In each game, the first row plays the second. By how much does the first row win? 10 means about a draw, 20 a big win and 0 a big loss. Wins can go round in a circle. Each row has two weighted sums of its numbers, A and B, taken from their middle values. A row wins by its A times the other's B, less its B times the other's A.
<-10 -17   8 -22   0 -26 -18 -43  -6 -14 -23 -23 -35  -9  -3  16>
< 22  37 -30  65  23  -1  12  -2  25 -63  56  17  11  72  41  38> ~ 12
<-76 -44  13  -5  35  43  -9  11  23  62 -13 -17 -45  17  46 -25>
< -3 -22  19 -10  -5 -22 -15 -41  -4   0 -18 -12 -43 -16  19  38> ~ 10
< 33 -29  15 -31 -43 -17   7  -9 -20  -1 -37 -24   1  -5 -12 -28>
<-20   5 -32 -24 -42  17   0  15 -34 -24   5  -1   9  -9 -37 -18> ~ 9
<-42 -41  -6  -4  13  26  -9   1   0  59 -15 -18 -34   5  22 -23>
<  0 -21  12 -11 -10 -38 -15 -38   4   6 -12  -4 -41 -20  27  45> ~ 11
<-32 -16  47  13 -26   3 -17 -36 -14  18 -55  -9  -9 -15  29 -28>
<  4  -9  -8 -16   1 -25  -8 -33  -4  -7  -6 -22 -16   5 -22  20> ~ 7
<-36 -64 -35  32 113  -3  89  45  16  83  26 -27 -51  26  39   1>
<-50  -2  13  17  13  30 -31 -15   2  41 -15 -24 -14  36  29 -18> ~ 10
< 26  31 -26  61  29 -22   4  -1  27 -48  35   5   2  55  34  32>
<  0 -12  -1 -21  -7 -31 -16 -42 -11 -10 -13 -12 -20 -21  -9   5> ~ 8
<-18 -46  27  -6 -26 -22  -8 -30 -27  -1 -46 -17 -52 -43 -12 -22>
<-14   3 -32  -6 -38  25  -4  27 -31 -19  25  17  26  -8 -43 -11> ~ 10
<-13  29 -14   2   0 -26 -35 -21 -20 -44 -15 -12  -1 -20 -29 -25>
<-13 -29  18  -2 -13 -30 -15 -42  -7   2 -14 -11 -55 -24  23  39> ~ 10
< 16 -15  15 -50 -13  -5 -29   9   3 -22  -7  21   0 -16 -16  29>
<-12 -16   1 -26  -9 -32 -22 -41 -11  -3 -18 -17 -33 -13  -3  16> ~ 11
< -5 -31 -29 -36 -42   2 -16   5   1  17  -8  13   8 -38 -16  -9>
<-57 -41  13   7  32  38   0   8  26  73 -15 -18 -27  15  52 -16> ~ 10
<-84 -50  27  15  31  73   3  13  32  75  -1 -14 -52  24  58 -35>
<-47  13  47  16   9 -10 -34 -33 -15  21 -67  -4  -3   8  51 -15> ~ 10
<  4 -46  86 -59  23  23  -5 -24   7  23 -22  61  18 -46  33  83>
<  9  40   0  35  26  -7   6  99   9  27  10  13  67  18  36 -32> ~ 5
< 33  33 -46  26  -9 -17  35  72   2 -26  72 -19  92  -4 -74  -8>
<-33 -10  25  22   0  30 -41 -24  -1  10 -17 -34 -38  11  25 -21> ~ 13
<  69    0   33   44  -47   56  -17   56  -22 -107   77   52    7   67  -50   58>
<  1  -9   9  -3 -12 -31 -11 -36  -3   2  -4  -6 -44  -8  26  41> ~ 9
< 22  36 -46  26  -8 -15  34   0   5 -37  69 -21  92  -4 -72 -11>
<  1 -34  -1 -27 -27  20  -6   4  20   0   0  32  15 -40  -4   8> ~ 9
<  63  122   -9  102  -16   31  -42  -10   -6 -127    0   23   15   72   -1   93>
<-37 -34  46  25  -8  22 -16 -30 -25   7 -33 -12 -49 -18  -5 -30> ~ 14
<-19 -10 -15  -9 -18 -12 -10 -19 -10  18 -23 -32 -18   6   0 -17>
<-12  26  39  27  38  49 -26  -3  -9   0   1 -18 -11  18  28  31> ~ 9
<-18  -4 -27 -22 -37  42   9  32 -18  -6  19  18  20  -1 -20   0>
<-26   3  -2 -22 -36 -28 -12  -1 -14   8 -21 -10  -4  -5 -13 -13> ~ 12
<-23 -28  -9 -45 -25 -36 -26 -40 -18  -5 -36 -31 -45 -18 -21  11>
<-12  -4 -36 -13 -34  26   9  12  -8   0  23   0  20  -9 -20   4> ~ 9
<  92  119   66   23  -99   92   22  127   45  -95  127  112   23  127 -108   70>
<-16 -26  -6 -15  -8 -40  -6 -36  -5  -2  -8 -23 -41 -13   6  19> ~ 10
<-36 -29  -4  -2  24  15  -4   4  16  53 -18 -18 -24  10  26 -19>
<-17  -3 -21 -27 -17 -45 -15 -42  -7   1 -12 -20 -19 -15 -17  14> ~ 10
<-12  70 -76  83  41 -94 -18 -22  48 -74  46   1  54 -34  -5 -47>
<-37  -3 -33 -24 -64   7 -17  18 -40  -9  -2  -7   6  -5 -36 -33> ~ 9
<-29   5  28  36  21  35 -35 -19   5  11 -10   0 -25  18  32  -6>
<-69 -41   9   1  22  45  -6  11  23  71  -7   0 -35   0  52 -24> ~ 11
<-40 -31  45   2 -23  21 -20 -27 -22  25 -42 -15 -19 -10  30 -29>
<-46 -27   7  22   5  19 -21 -15   3  30 -12 -35 -39  13  18 -15> ~ 10
<-17 -43  31   0 -22  -6   4 -22 -37  -6 -29 -17 -59 -26  -8 -18>
<-16   2   5 -42 -27 -29   0 -14  -6 -18 -39 -18 -15 -24 -24 -22> ~ 7
< 11 -39  95 -61  32  29   1 -16  14  21 -10  75  30 -40  43  93>
< -3 -13  36   6 -15 -11 -12 -28 -25   6 -65 -14 -28 -13   6 -32> ~ 15
<-22 -45  -8  19  48   7  10   9  23   0 -35 -14 -18  12  44  -5>
< -5  28 -15  -5   0 -49 -27   0  -9 -46 -20  -7   4 -32 -27 -50> ~ 9
<-17 -29  -2 -32 -10 -33 -22 -46 -14   2 -27 -26 -38 -17  -7  16>
<-19 -17 -35 -23 -43  21   3  21 -16   6  10  14  19 -14 -25   1> ~ 10
< 62 -25  73 -21  64  13  26 -36  46  35 -15  27 -36  40  50  90>
<-13  16  -6 -13 -26  45  35  55 -30 -20  46  35  14  45 -12  12> ~ 7
<-21   3 -40  -2 -33   8 -13   9 -22  -9   2   2  25 -17 -37 -34>
<111 -34  25 -50   9   4  68  25  -5  39 -25  10 -28  35  25 -19> ~ 11
<-12 -15  -6 -25  -8 -32 -21 -47   0  -6 -12 -18 -32   0 -12  20>
<  0  13  16 -29 -33  -3 -17  33  13 -31  17   0  -6   9 -29   8> ~ 8
<-31  -6 -29 -31 -15  16  18  14 -21  -2  20  31   1 -20 -19  -3>
<-28 -26 -43 -26   0   7  10  -8 -10   0  25  22  11 -36 -25  -2> ~ 8
<  3 -25   7  -7  -6 -37 -27 -49 -12 -11 -13 -22 -52 -21  14  40>
<-20 -36   0   6  48   0  11   0  15  53 -40  -5 -24  11  28  -2> ~ 11
< -4 -20  28   4 -28 -16  -9 -34 -28  -3 -46  -7   1 -41  -6 -33>
<  3  -4   7  -2 -21 -35  -6 -39 -27 -21 -23 -16 -31 -30 -10 -20> ~ 11
< 69  78  50   5 -72  71  -7 124  26 -72 122  68   7  95 -74  36>
<-83 -49  29  19  40  74   6  15  33  69   9 -11 -62  27  59 -34> ~ 12
< 38 -27  37 -63 -30   9  16  51  40   7  36   2  30   6   1  37>
<127 127 -43  13 127  -6 101  -6  41  91 -56  -4 127 -43  71 -90> ~ 2
< 21  -1 -16   0  13 -33   0 -38  -5  -4   4 -19 -15  16 -17  11>
<  7 -44  91 -49  23  20  -7 -28   3  22 -19  63  14 -41  41  84> ~ 11
< 11 -18 -15  -6  75  29 121  41 -35  -7 124   0 -36  33  41  95>
< -6 -24 -16 -25 -31  25  -6  16  11  13  -2  24  17 -32 -10  -2> ~ 9
< -5  -2  35   3 -16  -9 -14 -26 -16   8 -56 -16 -31  -4  -2 -15>
<  0 -48  31  23  40  79   9  17  30  70   7 -11 -56  31  64 -34> ~ 12
<-27 -18 -17  33  42 -22  69  22 -10  71   9 -13 -23  25  28  24>
<-21 -14 -30 -27 -30  20   9  15 -17   2  16  27  15 -16 -23   1> ~ 7
<  2 -14  42 -25  15  -7  -3 -32  -4 -20   9  44   1 -25  21  36>
<  0   0   0 -12 -40 -15  -9 -23 -21 -28  -6 -20   5 -13 -34 -35> ~ 10
< 48  44  37 -18 -66  30  -6   0  35 -55 100  33  11  61 -54 -11>
< 20  18 -40  20  -6 -17  -8 -13   1 -24   6  -8  15  -6 -12 -42> ~ 11
<-32  11  28  37  24  43 -34 -15   0   6  -7 -27 -22  21  31   0>
<-23 -22 -15 -17 -25 -14 -17 -24   0  19 -23 -34 -24   0 -16 -14> ~ 10
<-21  -6 -50 -20 -45  -4 -22  -6 -26 -20 -19 -16   7   0 -40 -44>
< -13  105  -76   78   62 -107   -1  -25   82  -44   41    1   69  -72  -15  -82> ~ 10
< -1 -13  11  -9   7 -31  -8 -37   9   7   0 -15 -35  -9  21  40>
<-16   1 -40 -18 -44  24  -9  23 -37 -32   8   1  22  -9 -43 -24> ~ 10
<-19   7 -36 -16 -35  27   2  28 -32 -15  14  10  30  -6 -34 -17>
<-11  14  -5 -21   2  68  73  52 -40 -47  78  49 -16  64  -8  39> ~ 11
<-21 -25  44  16  19   2  -2 -16 -13  22 -53 -13 -37   3  24  10>
< -7 -16  -5   0 -19 -29  -9 -25 -11  13 -23 -18 -19  -4  -9  13> ~ 9
<-24  10 -40  -1 -40   6 -16   3 -28 -21   1  -5  18 -12 -43 -36>
<-44  -6   0  10 -13  18 -21 -20  -6  27 -14 -33 -21  18   9 -21> ~ 10
<  8 -34 127   2  85  27  44 -13  60  18  15 127  14 -19 127 127>
< -6 -24   5 -26  -6 -33 -19 -43  -9   3 -25 -25 -42 -11  -1  13> ~ 12
< 21 -20  31  -6 -25  -5   7   0 -10  10 -39 -10 -24  -6   4 -14>
<-55 -36 -15  16  17   2 -10  -8  -7  33  -9 -47 -38  13   7 -26> ~ 10
< -9  21 -49  22 -21 -15 -15  18 -28 -40  18 -18  46 -10 -69 -40>
<-61  -7  44  32   0   4 -27 -35 -16  33 -57 -15  -2   8  47 -11> ~ 11
< 22   5  15   6 -14 -21   3 -35 -15   1 -35 -10  -9 -26 -17 -27>
<-16  -6 -34 -17 -42  11   8   6 -28  -7   0  11  12  -7 -26   1> ~ 10
< -5 -19 -32 -13 -38   7  14  -4   5  23  28  14  18  -9 -22  14>
<103  53 -42  30  26 -28  42  27  38   0  10  -5  77  39 -68 -32> ~ 17
<-42 -19 -10  -3 -10  -9 -12   0 -10  38 -27 -25 -17   7   5  -9>
< 11  -3  -3  22 -24 -39  -1 -32 -31 -19  24 -12 -46   5  10  37> ~ 9
<127  27   0  36  96 -33  46   0   6  14  25  39  -7 104 -57  18>
< -1 -23 -22 -20 -35  27   7  18   6  17  22  25  25 -18 -14  12> ~ 5
< 10  15 -43  16  -8 -16 -29 -11 -15 -24 -11 -20  22 -15 -36 -59>
<  8  31 -71  50  20 -47   8  11 -20 -53  29 -38  76 -21 -98 -32> ~ 8
< -8 -20 -16 -37 -27 -40 -17 -33 -13   9 -26 -26 -26  -9 -15   2>
< 126   67  -62   54   35  -40   54   45   51  -61   27   -7  113   44 -104    0> ~ 7
<-11 -32   9  -5  -5 -34 -16 -46 -11  -5 -10 -26 -54 -18   9  34>
<  3 -29 -26 -22 -31  20  -6   8  16  21   4  20  19 -27  -8   2> ~ 11
<-78 -47  39  30  31  94  18  19  39  74  15   1 -62  31  67 -27>
<  8 -24 -32 -16  27 -24   7 -15   9  22 -33  -9 -28  -5   3 -14> ~ 10
< 11 -34  58 -51   0  11 -16 -18   5  13 -17  44   8 -38  16  57>
< 32  35 -20  56  75 -12  23  -7  33 -54  49  23 -12  83  60  50> ~ 7
<-22   2 -46   1 -36  -2 -20  -9 -27 -24  -4 -13  11 -20 -42   0>
<  6 -22  30  -7  -8 -14   8 -26 -24   0 -37   1 -29 -43  -3 -23> ~ 10
<  4  31 -54   0   0 -67 -23 -39  -1 -51  -1 -14  31 -52 -42 -60>
<  1 -14   8  -2 -10 -32  -8 -39  -5  -1  -4 -10 -45 -20  17  39> ~ 12
<  0 -37  94 -24  27   1   6 -34  52  49 -37  -6  -7 -18  78 103>
< 63 -37  14 -36  -2  -5  51  -4 -29  20 -11  -7 -24  10   4 -18> ~ 7
< 27 127 -63  56  85 -87  25 -26  78   0  47   8  77   0 -19 -71>
<-26 -26 -14 -13  22  -1   1  -4   0  27 -34 -13 -34  -3   6 -18> ~ 11
<-14 -21 -39 -10 -49   9  24   7 -17  14  42  18  19 -11 -35  14>
< 28   2   2 -41  -6 -17   2 -24   2   5 -42 -16  -2 -25  -7 -21> ~ 11
<  3 -26  -8 -34 -26  13  -8   7  18  23  -7  23  18 -28   1  10>
<-14 -32 -28 -24 -29   9  19  -3  -2  19  29  22   4 -14 -10  25> ~ 9
<-36 -25  50  26 -15  22 -14 -21 -30  18 -45 -12 -35   4  18 -17>
< -8 -10 -12 -24 -24 -17 -12 -16 -19   3 -14 -27 -16  -4 -19 -14> ~ 10
<-21 -26 -15 -21 -29  16  -6   1   7   4   6  20  15 -32 -14  -2>
<  6 -16 -20   0  36  -5  16  -2  14  32 -21   0 -15   7  14  -1> ~ 10
< -1 127 -77  92  91   0  10 -22 115 -36  56   9  82 -81   0 -90>
<  0  49 -56  44  52 -30  54   6  40 -35  18   9  66  59 -80  -2> ~ 16
<-27   0 -34  -8 -39  25  -7  17 -26 -22  11  10  22 -10 -35 -25>
<-26  -2 -25 -29 -35  28   6  33 -33  -4  12  18  15  -1 -24  -4> ~ 10
<-15 -17 -32   0 -40   0   5  20   1  12  19  19   1 -15 -18   4>
<  77  127  -32  127    4   47  -33    6   32 -127  122   34   24  127   60  127> ~ 4
< 25 -29 127 -15  71  39  32 -20  92  98 -34  25  18  11 127 127>
< 15  -8   8 -39 -19 -17  -3 -13 -20 -21   0   0 -17 -24 -19 -17> ~ 14
<  2 -21  -7   0  -5 -31  -8 -31   0  -6 -33 -27 -25 -11 -18  -4>
<-11 -16   7 -27 -12 -29 -16 -38  -3   8 -21 -10 -34 -14   4  21> ~ 10
<-18 -25 -29 -30 -22  22  28   7 -10  13  31  38  16 -24 -20  16>
<-24 -32 -21  -9 -15 -13 -10 -20  -7  19 -28 -37   1  -4 -11 -20> ~ 9
<-33 -10 -45 -12 -47   8 -15   2 -29 -13   2   1  17 -21 -44 -29>
<-21   5 -23 -21 -30  19  -4   0 -27  -8  -5  15  18 -12 -21 -24> ~ 10
<-20 -29  52  42  -5  22  -2 -19 -19   0 -31 -14 -56   1  26   1>
<-45 -20  -8  61  21 -14  49  30 -37  79 -24  -6   5  32  78   4> ~ 11
< -1  80 -55  39  53 -84  -2 -31  52 -32  19   1  54 -74 -23 -65>
<  1 -35  34   3   0  -9  -5 -29 -32   2 -45 -15 -41 -29 -11 -25> ~ 11
< 13 -33   0 -15 -25 -17   4 -28 -30   8 -44 -20 -24 -21  -2 -24>
<-62 -30   2  48  40  19  -5  -3  12  36  13 -45 -47  16  30 -19> ~ 10
<  0  -6 -26 -17   4  -3   7 -14   2   3 -11  -5  -9 -10   0 -19>
< 10 -43 104 -44  33  16  -3 -36  11  17 -11  79  12 -54  59  88> ~ 10
< -5 -20   1 -21 -11 -28 -20 -47 -12  -6  -7 -16 -36 -15   2  33>
<-25 -11 -35 -23 -49  10 -10  21 -37  -9   8   7  18 -15 -38 -13> ~ 10
< 21 -25  25 -55 -19  -4 -18  22  15 -19   5  18  14 -12 -18  41>
<  5 -48  72 -62   0   0 -17 -16  11  19 -26  46   3 -32  14  69> ~ 10
< -3 -14  30 -60 -14   0 -14   5  12  -2 -13  14 -19  -4  -2  29>
< -5  -1 -32 -21 -42  -6 -13   6 -31  -5 -17 -20  11  -3 -24 -31> ~ 12
<  0   8 -16 -18  -8 -37 -20 -35 -16 -19 -18  -7  -1 -32 -28 -24>
<-20 -31  16  -9  -7 -31 -17 -43  -8  -3 -26 -23 -54 -25  14  27> ~ 10
<-75 -46  32  24  25  89  17  15  31  71  14   0 -61   0  59 -28>
< 58  37 -25   0 -13 -29  32  60  36 -44  13 -18  71  14 -51 -68> ~ 12
<-48  -5  19  27  -6  29 -37 -31  -1  18 -15 -38 -30   0  28 -31>
< 31  20  -5 -34 -12 -10 -16  19 -12   0 -19  -8   6   1 -30 -30> ~ 8
< -8   1 -50   4 -19 -10 -19   2  -7  -4   1   1  40 -15 -36 -36>
<-11 -47   2 -37 -32  36   3  16  10  10   6  32  22 -38  -4  15> ~ 11
<-16   0 -48   1 -34   5  -7   5 -15  -5  14   1  34 -10 -41   0>
< 29  24 -40   0   0 -20  -5 -13   5 -33  17   0  15   6  -4 -28> ~ 7
< 27  38 -31  86  60 -32 -21  11  28 -55  34 -11  26  47   6  45>
<-67 -14  -3 127 127   5 127  85 -15 127  12  20  -4  79 127  54> ~ 9
<-25  -7  43   6  12  10 -10 -13 -26  17 -47  -4 -16   6  39 -22>
<-51 -10  45  24  -2  24 -26 -23 -13  26 -34 -13 -22  12  25 -13> ~ 8
<-33 -13  52  29 -19  19 -22 -27 -28   4 -43 -12 -26  -3  11 -23>
<-49 -17  53   9  -5   5 -19 -37 -19  25 -61 -10 -11   0  46 -28> ~ 11
<  8 -10 -20  -8  81  54 122  51 -44 -33 127  65 -46  57  30  91>
< -4 -21  -8 -11  -3 -46  -8 -41   4  -6   7 -18 -37 -16  14  31> ~ 4
<  9  37  16  59  44   0  -5 122   1  36  -1  19  74  23  69 -28>
<-16 -12  -3 -23 -21 -33 -16 -35  -7  18 -22 -15 -25   0   0  18> ~ 11
< -1  -3   4 -15 -10 -30 -14 -49 -17 -15 -20  -7 -14 -35 -15  -9>
<-47 -49  -9   2   7  20 -18  -5  10  63 -22 -30 -23   5  35 -30> ~ 12
< 25  21  40 -31 -43  26  10  76  40 -25  73   5   0  41 -26   2>
<122 127   0   1 114 -31  50 -45  35   0 -34  -4  90 -60  20 -81> ~ 13
< 11  54  56   8  37  61 -16   9  16 -13  19 -15   9  31  28  45>
<  9   8 -39 -10 -21   7   3   0  -6  -2  -1   5  21   1 -18 -22> ~ 8
< 35 -12   3 -46 -11 -16   6  -1 -16  -2 -24  -3  -3 -10   0 -25>
<  6 -40  59 -71   8  18  -2  -3  22  19 -27   0  10 -35  12  61> ~ 5
<-71 -40  14   3   7  51   2   2  26  51  -5  -7 -46  10  29 -38>
< -6  31  33   3  11  45 -26 -11 -12   2   2 -25  -4  29  24  -5> ~ 10
<  0 -18 -38 -15 -37   2 -21   5 -17  -4  -7   3  21 -23 -33 -23>
< 97 -14  74 -54 -60  64  54 127  94   5 127  25  66  62   5  33> ~ 14
< 29  51   5  -4  30 -19  18  99  29 -14  18  -1  71 -14 -14 -42>
<  0  -5  15  12  -4 -30   1 -30   1  -6   7   6 -34 -19  29  36> ~ 4
<-80 -43  17   9  27  52   0   7  29  59  -1 -17 -52  16  37 -35>
<   1   80  -80   75    5  -46  -46  -25    9 -115   30  -13   24    5  -11    2> ~ 11
<-76 -44  29  17  34  75  10  12   0  78   5  -9 -44  31  59 -29>
<-25  -7 -30  -7 -32  -1 -18 -25 -16 -18 -18 -16  -5 -28 -19 -41> ~ 9
<-29  -6 -40 -21 -51   5  -4  12 -42 -14  12   4  12 -16 -48 -18>
<-15   5 -36  -8 -28  23  -6  28 -19 -11   8  20  39 -22 -32 -31> ~ 10
<  1  -1 -29 -10  -3  -5   0 -17   0   2 -10  -9  -5 -10  -5 -20>
<122  67   0  41  27 -36  53  46  44 -45  21  -5 105  42 -84 -30> ~ 11
< 22 -31  68 -15  30   3   8 -35  30  31 -20   4 -30  13  51  81>
< 12  36  23 -16 -47   8 -30  38   7 -41  27  -2 -13  30 -47 -14> ~ 14
<-42 -14  14  33   4  23 -36 -28   6  20 -10 -37 -37  16  30 -17>
< 19 -18  17  -1 -31 -15  -1 -33 -21   8 -47 -14  -5 -25  -3 -34> ~ 11
<  0  37  13  50  28  -7  -7  91  -3  34   0  18  59  23  57 -24>
<-10   4 -42  -8   0  12 -17   0 -24 -12  -3   1  35   0 -34 -41> ~ 7
< 26   7  16 -30 -34  -2 -18  34  10 -30  25  -2  -1   4 -33  14>
< 15 -31 127   0  72  32  38 -18  54  28  13 121  19 -22 119 126> ~ 3
<-41   1   4   2 -44  -3 -31  -5 -28  27 -16 -18  -2  16  19 -22>
< 14   2   9  -9   7 -18  -5 -44 -12  -4 -29   1  -4 -46 -19 -26> ~ 9
< 20  37 -36 127 112 -53 -40  27  32 -70  35 -27  57  32 -23  67>
<-10  16  -7 -14 -21 -10 -13 -24 -22 -43  -9  -1 -11 -13 -14 -27> ~ 14
<  3 -15 -15 -16  -6 -27 -10 -31 -19  -5 -22 -30 -18  -4 -23 -18>
<101 -77  51  -3  11  75 102  36 -56  22  25  32 -76  79 -12   1> ~ 14
<  0   0  -1 -27 -45  37  15 112 -26 -44  56  -2  54  40 -42  -9>
< -8 -38  69 -36  19   7 -13 -31  -3   5 -18  46 -14 -37  23  51> ~ 11
<-51 -17  -4   0  12  10 -14 -10  -2  43 -19 -25 -22  24  12  -4>
< 17  29 -49  75   0 -39 -30   8   0 -51   7 -24  54 -14 -53  -3> ~ 9
<-66 -28  31  23  38  59  11  15  33  40  16   5 -49  21  52 -35>
<-32 -18 -36   0   0  10   9  16 -21   0  12  16  17 -17 -26  -4> ~ 10
< 95  64 -25 -51  31 -17  23  -5   4  30 -44 -19  38 -18  12 -55>
<-17  50  -5 -26 -40  37  16 127  -8 -32  79  -4  77  28 -40  -3> ~ 11
<-21   8 -26 -15 -37  22  10  18 -27  -9  19   0  18  -1 -30  -4>
<  8  26   4  20  17 -20  -1  81   5  16  -1   2  43   3   4   0> ~ 10
<-15 -19  33   6   0 -27 -12 -41  -5 -14 -15   0 -56 -34  25  27>
<  0 -29 -19 -24   0  10  -1 -10  28  19  13  18  17 -36  -5  16> ~ 10
<  0 -29 -27 -24 -40  15   6  -4   2   9  14  13   4 -26 -10  12>
< -6 -12   0 -23 -12 -30 -15 -30 -10   3 -18 -22 -22  -3 -16  19> ~ 12
<  6   6   0   0 -11 -31  -9 -44 -15   0 -25 -14 -16 -31 -17 -23>
<-81 -47  25   9  43  70   0  18  34  87  -5 -14 -34  33  72 -21> ~ 10
<-51 -21  -3   3   1   4 -23 -16  -2  35 -24 -33 -28  12   8  -9>
< -1 -26 -12 -24 -11 -23 -19 -38 -18   2 -27 -24 -25   1 -19  -8> ~ 11
<-23  -7 -39 -21 -42  11  -1   3 -26 -15  15  11  15 -19 -31 -10>
<  12   91  -77   89   12  -41  -41  -20   17 -112   41   -3   31   23    6   14> ~ 9
< -5   0  39  12  -9   0   0 -30 -17  12 -51  -3   1   0  10 -18>
<  5  17 -51  65  40 -40 -42   0  -8 -53   6 -30  36 -19 -51 -18> ~ 10
